One turn sends every row of this set to another row. A few are shown first. Where does it send the rows asked after them?
k_425: [-20   8   1 -22  11   3  10  15  10  -1   7  24   7  23  -4   1  12   9
  16  12 -16 -10  -1   3   2]
k_813: [ 10  -1  11 -24   6 -10  14  -1 -13   9  -9   1  15  23  -6  21  -2 -10
  24   5   9   0  26 -13   9]
k_682: [ -6  -8  10 -23  -4 -16  19  18  -4   4   0  16  14  13 -12 -23   9  10
  26   4  -3  -8   7   4   1]
k_4: [-13   0  13  12   1  -3   4  -6   6  -5  -9  19 -11   2 -20   5   9  -1
   0   0 -13 -28  -4 -17 -15]
k_658: [ -8  -1   5  -7   5  -6  12   3   0  -2  -1   4   2  11 -19   9   8   1
  13   4 -12  15 -26 -16  -3]
k_477: [ -9  -8  12   5   7 -10   8  -8 -20  -2  -2  18  -5   1 -12  11  -1  11
  -2  -7   3 -22  -4 -25   1]
k_866: [ -9   6  -1   7 -16  14  12 -11  18  -6  -5   4   2  17 -17  -1  15  -8
   6 -10 -20 -21  17 -12 -13]
k_629: [ -4  13  10 -12  -8   4  19 -10   6   9  -5   2  -1  26   2   2  16 -13
  14  12  -3  12  21  10  10]
k_133: [ -6 -15   2   7  -1 -28   5 -17   3  -1   8  -7   5  14   9  23   7  -4
  19   3   9 -32  16  -6  10]
k_245: [ -8  -4  24 -11  -1 -17  10   9  16  -9  13   5   9  19 -10 -14   3 -24
  19   2 -15 -18  19  -5 -16]
k_247: [-18 -17  -9 -11   7 -10  -3   5 -12   6  -2  17   0   0  -4   3  11 -15
   9  22 -11   8  19   7   8]
k_461: [-12 -16  -3  -3  -8 -23   8  -3  17  -2  15   2   2  -6 -16 -20  19   7
  12 -15  -4 -14  15   5  -9]
k_611: [ -9  -3   4   2   2  -9   3 -29   2  -1   6   2   9   8   0  32  19 -21
  13   5  -7  -9  34  -3   1]
k_947: [ -2 -12   1  -5   5 -26   6   1  12 -11  14   6  15  -4 -22  13   2   1
  21 -11   3 -19  32 -22 -15]
k_951: [-11   0  -4 -15   4  -5  20  -3   5  -3   5   9   6   3 -17  28   2  10
   8   6  -5   6  38 -26   4]
k_493: [-22  -6   1  -2  13 -18  -1  12   9  -2  11  14  -2  22   7  21  -1 -17
  16  17  -1   0  17 -11  12]
k_393: [-14   4   8  -1 -12  -6   4  -5  22 -12  14  -8  -3  25  13  -2  10 -11
  14  12  -6 -17   7   6  -9]
k_343: [-12   9   8 -16  12   8  10  -4  -9  -4  -3   9  27   5  -5  18  13 -11
  17  -7 -11 -25  25 -15 -16]
k_641: [  5   3  12 -24  16   0  14   0  -1   6  -2  20   5  24  -4  14   7 -18
   2  11 -13   6  24  -4  10]
k_366: [  3  -1  15 -19 -16  -2   8   5  25  15   8   3  -3  23 -20  -2  -5   3
  17  -1 -13   1  14 -20   6]
k_821: [-10  -6  -4 -14   3   5  22 -13   8  -3  12  -2  -4   1  -2  11   5   6
  -2  12 -11  18  29 -16   4]
k_320: [-13 -17   4  -4   3 -12   8   1  13  -1  10  -5  15  -7 -27 -11   5   6
  26 -13   7 -23  20  -9 -18]
k_871: [-25   5  -1   4  17  -2  -2   3   1  -9   8   8  15   0  -2   6   5 -15
  22   9  -5 -37   8   0  -8]
k_108: [-19  -2   9   6   9 -19   5 -11  -9  -2   9  -1  -7   6 -27  19  -4 -11
  18  11  -4   5  -8 -18   3]
k_387: [ -4  -2  11  -2  -9 -19   2  -8  -8   9  -5   2   6   9  -8 -13  14 -11
  22 -10  12 -34  22  14  -2]
k_560: [ -8 -10 -13  17   5   4   3 -16 -18  -6   5  15   5  -8  -8   0   6  -5
   5 -12  -1 -23  19 -10   3]
k_274: [ -5 -18  -1  -4   1 -10  13  14   3   1   9   7   9  22 -20  -1  -7 -11
  17  -4  -5  19   5 -17  12]
k_24: [ -7   4   4  -2   4  -6   7 -12   1   0   3   7   2   8  -9 -22  23 -23
  18   2  -9 -16  12  25  -6]
k_35: [  1  -7  19   0  13 -19   7  -2  -3   5   2  13  14  19 -15  16  -4 -26
  19  -3  13 -16  32  -3   8]
k_118: [-16 -19 -12   8  -3 -16   0 -16 -14  10   4  -5  -3   2 -29  10  -3  -9
  23   3   0 -11  20 -11  16]
k_456: [ -6   7   9  16  -3 -19   7 -27  -4  -7   6  -2 -10  -2 -17  11   5   3
  30   7   5 -14  -3 -15  -7]
k_504: [-22  -4 -10 -14  -8  -2  22  -8  10   5   7   4  -6   1 -11  -4  20  16
  -1   2 -14  11  21   1   9]
k_418: [  7 -10   6 -13  18 -20   1  -3 -19   1   0   5  18   6 -17  -1   6 -20
  28  -4   4 -29  17   2  -6]
k_378: [-22  -7  -6 -14  -6  -2   6  -3  12   4  12  -7  -6 -11  -8 -23  14   6
   8   2 -10   1  15   2  -7]
k_868: [ -5   0   1 -13  -3  -7  15 -13   5  -1   4   3  14  16  -3   2  20  20
  18  -2  -6 -42  -2   9   1]
k_675: [  4 -16   3  -9   5 -12  -2   0 -10  15  17  14   1  -2 -12  -1 -14   5
  16  -2   5  -1  15 -19  22]
k_735: [ -2 -15   6  -5  12  -5  22 -10   9  -8   9  -1  18   4 -21  22  -4   5
  16  -2   7  -6  35 -27  -6]
k_75: [-12 -15   0 -15  29  -3  12  -2 -10  11   2  10  17  10  -6  17   0  10
  26  10   4 -24   5 -11  14]
k_233: [  3   7  23 -11  -9 -15  26 -16  10  -2  10   1  23  21  -8   6  16   2
  29 -13   0 -25  21  -5  -6]
k_412: [ -8 -12   0 -12   4   8  10 -21 -16  17  -7   8  12   1   2  17  14  11
  13   7   8  -5  24   3  15]
k_430: [ -7   5  25   4 -12  -7   0  -3  26   7   1  11 -16   8 -12   8   5   1
   0   2 -10  -6  -6 -13  -3]
k_93: [ -1 -16   9 -20   0  -7  17  -9  10   8   7  -4   0  36  10   9   5  15
  18  13   3  -3   3  -5  14]
k_2: [  0   9   3 -26  -8   2   9  -5  -5  10  -9  10  -3  15   3 -14  24  -3
   5   4 -13 -12  14  12   0]
k_400: [  5   8   6   3  -7  -6  14 -12   4  -8  -5   3  -1   2  -9   0  17  14
  24   1  -2  -4 -21 -13 -13]
k_434: [ -3  -1  23  -4  -6 -13   4  -4   0  11   8  10 -10   7  -5  16  -5  13
  -1  -5   6   0  -6 -21  12]
k_59: [  2  14  -9   1 -11   2   3 -31  -1   0   6   2   1  -7 -15   3  15   5
  28  -1 -12 -26  18  -9  -5]
k_502: [ 13  15   1 -11  -7   8  16   0  16  -8  10  13  12  13  -8  -8  12   4
  22  -8 -16   4   4 -15  -8]
k_901: [ -3 -25  16  -6 -10 -18  10  -7   9  12  10   3  -7  14  -1 -14   4  -2
  15  16   5   2  18  13  14]

k_611 turns into k_245
k_418 turns into k_2
k_93 turns into k_133
Where do these go?
k_560 turns into k_502
k_378 turns into k_951
k_430 turns into k_108

